In the data rows, the value 128 means zero.
Some points, one per row:
[202 130 115 157 123  75 123 129 147  80 116 159 110 166 124 105]
[159 209 154 122  96 167  76 155 133  92 120  94 120 185  53  69]
[255 149 124 129 156  69 145 140 135  80 114 162 115 177 154  99]
[176 166 122 141 147 136 101 131 127 106 123 133 126 161 116 110]
[123 107 144 117 107 157 120 125 117 118 108 126 128 156 112 101]
[ 80 108 141 146 116 149 137  96 130 119 125 120 134 114 124 151]
[162  43  96 141 184  47 188 119 150 160 154 190 152  71 239 192]
[191  46  97  97 161  73 158 153 138 147 140 151 133 136 204 149]
[ 31 151 142 139  90 193  99  95 118 114 106  92 130 111  86 117]
[255 139 110 137 193  33 138 152 170 103 136 177 114 160 193 121]
[127 224 135 127 116 176  69 154  87  95 121 119 120 185  78  93]
[115 153 147 143  99 155 111 150 103 135 121 118 118 139  84  93]
[ 31 124 150 117  89 184 135 109  79 167 152  98 127  71  77 147]
[ 79  95 106 104 155 144 132 117 105 200 162 130 143 107 160 173]
[ 10  77 128 141  79 182 159 101 119 166 143 100 125  24  89 168]
[ 65 162 150 142 143 170  69  91  96 129 115 114 139 144 117 142]
[ 67  76 120 140 155 103 141  57 134 155 148 159 146  94 198 178]
[102 191 146 128 114 170  71 106 102 106  87 106 117 165  74  91]
[ 88  72 129 156 104 118 183 132 143 151 139 123 108  59 117 149]
[ 90 137 161 128  68 190  92 136  95 131  97  92 105 160  77  88]
[127 142 151  98  97 161  98 145 143  86  97  93 130 155 135  84]
[241 205 141 139 132 109 113 186 150  67 125 143 102 183  83  64]
[229 125 119 117 170  61 131 128 155  91 103 162 125 170 169 111]
[239 212 137 136 160  86  85 186 131  72 125 167 107 201 142  94]
[130  22 116 113 136  75 189 119 154 153 156 153 157  80 193 181]
[ 11  43 125  99  96 195 146  78 100 171 100  70 164  71 132 162]
[ 14  51 124 109  66 160 154  69 122 165 145  87 150  49  98 177]
[ 72 213 146 145 110 211  62 132 106  93 103  91 117 180  43  83]
[124 167 123 128 127 138 102 131 112 129 146 135 154 137 132 144]
[ 51  28 115  85 112 163 156  98 102 196 135 113 137  67 146 179]
[223 150 120 142 147  97 108 144 128  85 107 141 127 194 134  95]
[ 69 207 147 128 114 199  66 142  97 113  86  83 120 145  31  91]
Then 18 other points, each followed by its number:
[159  22 104 108 137  59 207  94 173 163 161 153 147  68 204 170] 0
[204 135 129 116 155 110 122 135 143 109 106 143 136 172 153  91] 1
[ 87 204 151 117  96 196  65 142  84 135 107 100 126 149  75 111] 2
[214 186 126 146 126 102 129 184 159  84 113 145  85 170  96  68] 3
[106 120 122 159 137 115 160 112 149 132 152 140 140  83 140 171] 4
[161  51 100 130 179  38 193 134 130 159 153 187 142  93 235 208] 5
[ 97  87 129 138 124 118 151 118 139 129 143 138 146 119 151 151] 6
[ 81  33 128 129 115 106 169  95 127 173 136 132 150  95 174 173] 7
[ 59  64 129 140 122 121 160  72 129 136 129 125 129  92 141 169] 8
[123 171 132 116 131 141 103 136 121 145 151 122 139 136 148 145] 9
[ 90 208 155 154  87 200  60 117 104  91 113  99  95 147  15  74] 10
[ 38  55 116 137  96 141 164  58 128 159 152 116 138  73 139 170] 11
[182 161 118 119 102 142 127 154 139 119 118  89 131 162  88  69] 12
[ 29 113 122 120  98 180 131 110  94 172 142 101 155  56  86 161] 13
[135 225 142 121 108 175  75 166 107 111 126 111 125 163  67 100] 14
[ 38  67 135 159 117 120 187  76 140 150 128 124 137  76 159 178] 15
[ 89 141 147 117 113 171  87 111  98 117 112 113 140 129 113 107] 16
[ 99  99 122 109 134 108 144 127 130 161 176 150 149  98 164 192] 17
Which of these numbered points is nearest to each point below, ignoring the 2 directions in which the first points spread most? Its number follows each.
[  0 104 145 158  77 179 148 110  89 171 140 106 142  47  97 179] > 4
[191 173 134 117 137  96 114 174 118 108 118 154 123 152 155 132] > 2
[114 232 139 163 133 185  32 117 101  90 110 121 109 187  90  67] > 16
[  0  97 116 114 115 186 105  85  96 182 140  91 150  71 111 166] > 2
[205 166 117 160 130 105 146 177 151  77 122 143  91 151  98  72] > 3
[  5  89 130 131  60 193 137  67 123 140 140 104 135  65  97 144] > 11
[ 73 101 138 129  78 173 123 108  98 145 113 100 133 127  91 116] > 7
[154 212 139 151 110 164 102 174 135  90 121 117  89 140  42  71] > 3
[ 69 146 141 136 128 139 131 130  98 154 147 126 144  86 130 159] > 5
Now 18 new points, numbered from 0 again:
[107  87 123 147 163  97 146  90 136 151 144 150 143 116 192 164] 0
[140  72 111 146 176  70 180 109 168 146 140 150 132  87 194 174] 1
[133 139 130 120 100 131 135 138 122 139 138 117 125 120 123 135] 2
[108 186 149  81  96 215  55 160  84 120 102  80 122 168  44  71] 3
[194 196 126 122 152 103 125 193 141 126 138 146 122 156 107 104] 4
[ 99  61 117 102 127 107 177  97 149 161 152 132 153  65 161 163] 5
[231 194 136 157 158  92 109 153 158  49 103 140 100 219 114  68] 6
[215 205 134 131 152 105  96 158 149  87 122 152 104 192 107  70] 7
[ 82 106 156 107 109 152 132 111 112 153 107  95 142 112 124 138] 8
[ 69 141 130 109 110 171 115 118 112 170 152 125 161  95 130 189] 9
[126 219 144 130 130 178  97 177  92 122 123 101 132 145  60  86] 10
[193 237 138 163 144 108  86 147 142  78 146 142 103 164  89  98] 11
[ 65  85 117 130 126 128 176  84 115 162 116 134 133  86 153 173] 12
[171 163 132 143 104 124 118 162 133  91 122 137 103 131  99  82] 13
[111  52 119 133 115  80 190 100 169 155 152 125 156  93 168 170] 14
[145  28 100 135 141  54 212 134 164 149 142 160 131  62 176 165] 15
[170 167 134 145 103 148  86 126 141  86 118 134 106 177  94  77] 16
[180  56 125 101 149  56 180 112 181 110 128 158 132 132 220 151] 17
Which of these numbered points is nearest to each point below, ignoring the 2 directions in which the first points spread most? Its number follows each.
[157 154 136 123 125 157  82 119 114 114  94 107 128 161 108 100] > 8
[131  43 119 111 146 104 196  83 162 157 162 124 146  67 186 163] > 5
[ 56 194 135 121 125 187  89 134 104 170 132  93 153 120  87 156] > 9
[  0 100 137 149  62 187 143  85  98 159 149  87 129  50  84 166] > 13
[109  79 111 114 129 111 169 105 161 154 146 119 141  91 145 155] > 5
[113  84 107 145 185  76 137  84 151 147 138 175 136 115 206 176] > 0
[ 94 164 151 131 115 167  99 123 109 125 107 109 114 134  92 107] > 7
[114 170 144 153 126 156  99 128 123  97  99 128 123 156  99 110] > 1
[ 42  87 117 143 149 132 140  63 113 171 138 125 144  85 170 184] > 0
